In the rows, 128 means zero.
Which row each row swaps with, under one turn or mirror:
The rows were stretched afterwards, more along some directions than others.
Kozov: [142 123 127 145 158 169 137 141 114 134 121 140 144  87 136 105 109 119
 136 113 123]
Nako: [122 153 143 113 167 137 129 125 144 113 132 125 104 131 115 106 103 153
 125 131  94]
nug: [119 124 144  89 155 163 135 118 131 106 127 134 116  80 106 119 111 147
  91 123 100]
vud: [124 119 132 112 139 153 120 119  97  97 140 118 118 103  78  99 139 132
 111 137 111]
rizin: [116 108 121 126 161 153 133 126 119 127 115 111 141 100 129 115 119 132
 126 126 107]
Nezip: [112 147 153 105 182 133 133 122 138 111 130 123 118 130 101 108  95 151
 112 127 104]
dovik: [118 151 147 110 173 138 129 122 140 114 134 123 112 135 107 108  97 152
 121 134 102]
tur: [131 112 120 113 127 158 116 123  98  99 140 114 112  91  95 101 152 139
 116 145 100]
soka: [123 113 133 116 151 171 125 119 117 128 114 135 122 103 113  89 119 135
 112 143  95]
gonak: [127 144 118 126 157 135 145 141 120 106 128 117 118 103 101 111 133 150
 140 123 120]
gavar: [105 142 146 105 173 130 135 119 138 111 132 115 121 130 105 117 100 152
 117 128 104]
pov: [124 115 132 112 140 159 121 121 100  97 143 114 113 102  81  97 141 136
 109 138 112]
Paz: [141 124 128 148 158 170 126 137 116 127 119 141 142  84 141 113 110 109
 132 107 123]
sovuz: [101 122 128 114 160 146 140 120 126 119 122 108 133 113 124 120 113 139
 117 126 103]
pape: [137 120 146 136 168 148 100 144 118 102 146 115 118 128 109  94 117 143
 135 120 104]
Lib: [146 133 134 148 158 173 130 137 113 133 130 141 144  89 130 107 104 108
 132 105 132]
Sivus: [145 126 113 122 130 162 114 132 117 100 147 121 102  88 117  98 143 152
 131 144  84]
tuma: [139 124 149 135 181 155 110 143 110 101 148 113 123 125 111  99 114 145
 133 114 114]
Mup: [116 126 141  95 142 149 127 113 129 104 139 124 116  87 111 134 114 137
 100 123 104]
Tup: [139 117 121 146 148 169 131 134 114 133 122 134 145  84 138 109 114 120
 134 119 119]
luten: [133 118 120 140 157 168 135 137 116 127 122 131 146  82 139 109 111 121
 132 115 112]
ridi: [148 135 115 126 136 153 113 136 130 106 143 121  95 104 128 101 135 156
 138 141  81]
Sif: [123 116 135 115 155 171 127 121 121 130 110 138 125  98 111  91 117 136
 109 135  94]
tasiz: [142 120 149 133 171 153 105 145 109 107 142 120 121 122 111  94 112 139
 135 114 111]
pon: [120 126 146  90 149 159 142 115 126 109 134 132 119  80 105 125 115 142
  89 124 107]
Fitib: [152 137 120 125 142 156 117 134 124 107 147 122 102 103 123  98 130 154
 130 142  84]
vifi: [128 146 110 141 141 138 135 129 119 116 131 122 118 114 106  95 130 132
 142 141 109]
remo: [121 115 127 111 136 156 123 122  98 100 136 116 116  99  81  99 141 137
 112 138 109]
Bani: [115 151 151 107 170 133 134 120 138 116 129 126 119 128 108 108  97 151
 117 123 100]
gonu: [131 121 135 133 142 142 102 130 115 106 149 119 117 117 131 118 115 123
 125 133  92]
gov: [134 137 134 117 173 141 141 140 114  99 137 112 127 100  90 104 131 153
 134 115 128]
gat: [123 154 149 111 169 142 132 119 140 115 139 126 111 124 111 102  93 156
 116 129  95]
kero: [121 125 142  89 148 163 129 117 129 107 128 129 115  78 106 126 117 144
 100 119 104]
ber: [113 114 126 123 159 153 138 130 117 122 124 116 142  93 129 118 121 137
 126 124 104]
Zona: [135 124 128 135 140 145 103 133 124 107 154 114 113 119 129 115 117 129
 128 127  91]
moke: [126 134 147 131 151 156 124 123 110 125 128 144 132 113  97 102 101 111
 114 116 125]
Revov: [106 147 151 107 175 136 136 120 136 117 127 119 124 128 105 110  98 148
 113 120 106]
Bim: [121 111 140 108 160 171 123 116 118 128 108 134 126  98 108  94 113 136
 107 133  96]
tud: [123 125 127 121 135 142 115 122 127 101 149 110 106 106 130 130 122 128
 114 132  94]
Patub: [115 115 124 125 162 155 131 130 118 116 122 108 139 100 128 117 117 141
 131 124 105]
vuz: [127 146 107 144 142 139 134 131 124 119 122 122 119 113 115 100 129 133
 146 134 111]
Zafit: [121 120 140  88 146 168 137 113 121 112 125 131 116  79 111 121 118 141
  95 127 103]
Vero: [123 121 125 129 150 160 120 124 118 125 117 132 118 113 112  86 121 137
 125 150  91]
milel: [150 142 119 126 145 152 119 136 133 107 149 124 101 107 127 104 124 155
 134 138  84]
ran: [138 115 113 118 129 158 113 128 109  98 143 113 105  90 104 101 152 149
 124 141  91]
rul: [124 140 112 142 141 141 129 129 123 124 124 127 118 120 112  92 130 133
 140 146 100]
rap: [125 131 115 140 145 151 126 123 120 128 121 129 121 119 114  86 124 128
 132 149  98]
Fut: [137 123 149 131 186 148 108 150 112 103 133 114 124 126 103 102 114 142
 136 107 122]
Mosot: [130 123 132 136 141 150 102 131 124 102 152 116 112 113 129 119 114 124
 124 132  93]
kuz: [123 130 139  99 144 154 134 119 124 104 141 126 116  83 113 132 117 134
  93 124 108]
porop: [123 130 149 118 147 158 125 117  97 113 136 135 128 108  83  93 115 113
 106 126 124]
Fon: [123 144 112 137 145 138 139 129 121 116 126 122 122 108 102 102 132 137
 139 136 112]
gak: [137 118 141 137 164 149 101 139 113 103 150 112 115 124 118 102 111 139
 131 126  97]
Lora: [122 132 143  94 147 160 137 116 128 110 138 132 120  78 109 127 109 141
  95 118 105]

Fut pairs with Lib
tuma pairs with Paz
Zafit pairs with Nako

Which row each row swaps with, under one turn or mirror:
The rows were stretched afterwards, more along some directions than others.
fot: [104 116 118 115 131 104 154 125 132 153  98  99 133 121 156 138 132 119]
buge: [136 157 162 116 141 123 154 109 150 128 107 110 116 183 112 166 131 119]
voz: [147 125 112 121 133 131 135 125 132 158 120 128 114 154 100 148 111 110]
piv: [120 155 129 153 166  96 151  92 133 146  87 135 135 142 126 122 146 109]
vep: [144 114 139 134 141 152 137 122 134 148 129 105 129 127 131 127 114 148]
vita: [122 116 135 119 151 149 155 125 160 149 112 127 133 146 107 152 102 111]
teb: [111 153 129 116 179 110 164  98 157 149 113  96 141 156 125 152 138 114]
nukin: [133 110 140 123 128 126 130 147 127 138 105 119 115 149 107 143 121 141]
moren: [137 157 159 107 135 122 151 113 145 133 114 106 112 183 117 164 124 115]
tofi: [105 136 145 123 129 124 160 130 131 128 101 112 125 130 150 146 118 120]
vev: [106 154 117 139 165 119 127 104 140 149 102 118 138 117 141 104 129 126]
bor: [155 122 119 133 154 123 140 111 120 173 137 127 124 139 101 135 112 123]
Toko: [106 150 118 144 151  95 159 106 139 122  65 114 129 148 131 134 161 107]
muna: [129 159 155 129 145 135 159 115 167 132 105 119 122 179 110 159 131 115]
fomar: [145 117 139 127 147 136 141 115 154 144 120 100 130 157 121 137 141 136]
mit: [122 149 146 142 163 115 139 106 162 125  67 120 127 182  89 136 151 128]
mupor: [125 145 138 107 132  93 144 121 157 137  77 112 119 174 115 148 157 116]
vavu: [133 158 162 117 138 127 160 113 154 125 112 111 114 182 114 162 129 118]
zodo: [129 151 120 108 165 120 145 102 149 162 130 100 128 160 110 151 121 113]
nunem: [120 148 131 161 165  94 149 104 131 143  85 142 129 148 121 130 147 109]
bito: [133 119 147 124 131 148 145 123 128 139 131 110 125 122 146 129 105 140]
Kipaf: [123 153 129 122 132  91 141 128 147 150  71 119 113 178 103 151 151 117]
fegu: [119 156 134 119 131  91 139 125 153 142  79 117 113 178 109 148 152 114]
veku: [130 120 147 124 132 149 146 130 129 138 127 114 126 118 142 135 104 137]
tif: [111 128 128 134 129 148 151 134 171 138 104 123 133 151 122 134 125 130]
kila: [128 142 139 139 146 127 137 131 146 147  80 144 116 157  92 142 112 130]
Zura: [106 131 128 131 127 145 152 133 166 143 108 125 129 159 117 133 123 126]
Damas: [104 116 123 108 124 115 155 128 145 149  95 113 132 131 146 143 125 120]
nad: [155 113 121 143 154 118 140 121 115 167 132 129 120 141 100 140 118 127]
bada: [117 136 140 140 134 151 153 132 172 133 109 130 128 160 111 142 127 129]
dasa: [115 128 144 124 129 138 153 127 127 132 117 106 127 119 153 132 110 136]
savu: [117 148 135 157 158  97 156 102 135 144  81 135 133 146 129 129 144 108]
dibe: [139 144 152 112 131 115 143 121 132 136 110 103 110 175 115 161 128 124]
Mupe: [136 128 134 120 144 126 147 116 166 140 105  99 131 171 118 140 148 128]
zabu: [ 97 152 127 146 164 102 146  99 146 133  90 130 142 158 123 124 149 109]
ruvon: [117 165 129 131 138  89 131 122 141 153  68 128 116 172 102 146 135 119]
rozu: [127 128 134 120 147 118 151 112 159 142 104  95 132 167 127 133 153 124]
Tatik: [157 117 126 140 147 121 142 120 120 168 128 124 119 149  97 140 117 129]
fal: [130 140 123 134 163 137 108 115 139 166 124 133 134 125 121 106 109 137]
teril: [ 96 144 152 117 141 100 169 123 154 120  72 119 127 176 128 173 142  98]
falit: [131 131 142 117 169 100 160 103 142 148  80 108 132 150 130 155 133 107]
Zizu: [108 119 116 116 137  97 154 122 130 160  84 104 136 120 159 138 136 113]
fedo: [114 124 120 112 152  88 158 117 124 161  89  96 139 113 158 143 130 110]
faz: [136 116 118 125 152 131 137 124 133 158 144 121 131 145 100 134 115 123]

dasa pairs with moren
vita pairs with mit
tofi pairs with dibe
rozu pairs with Zura

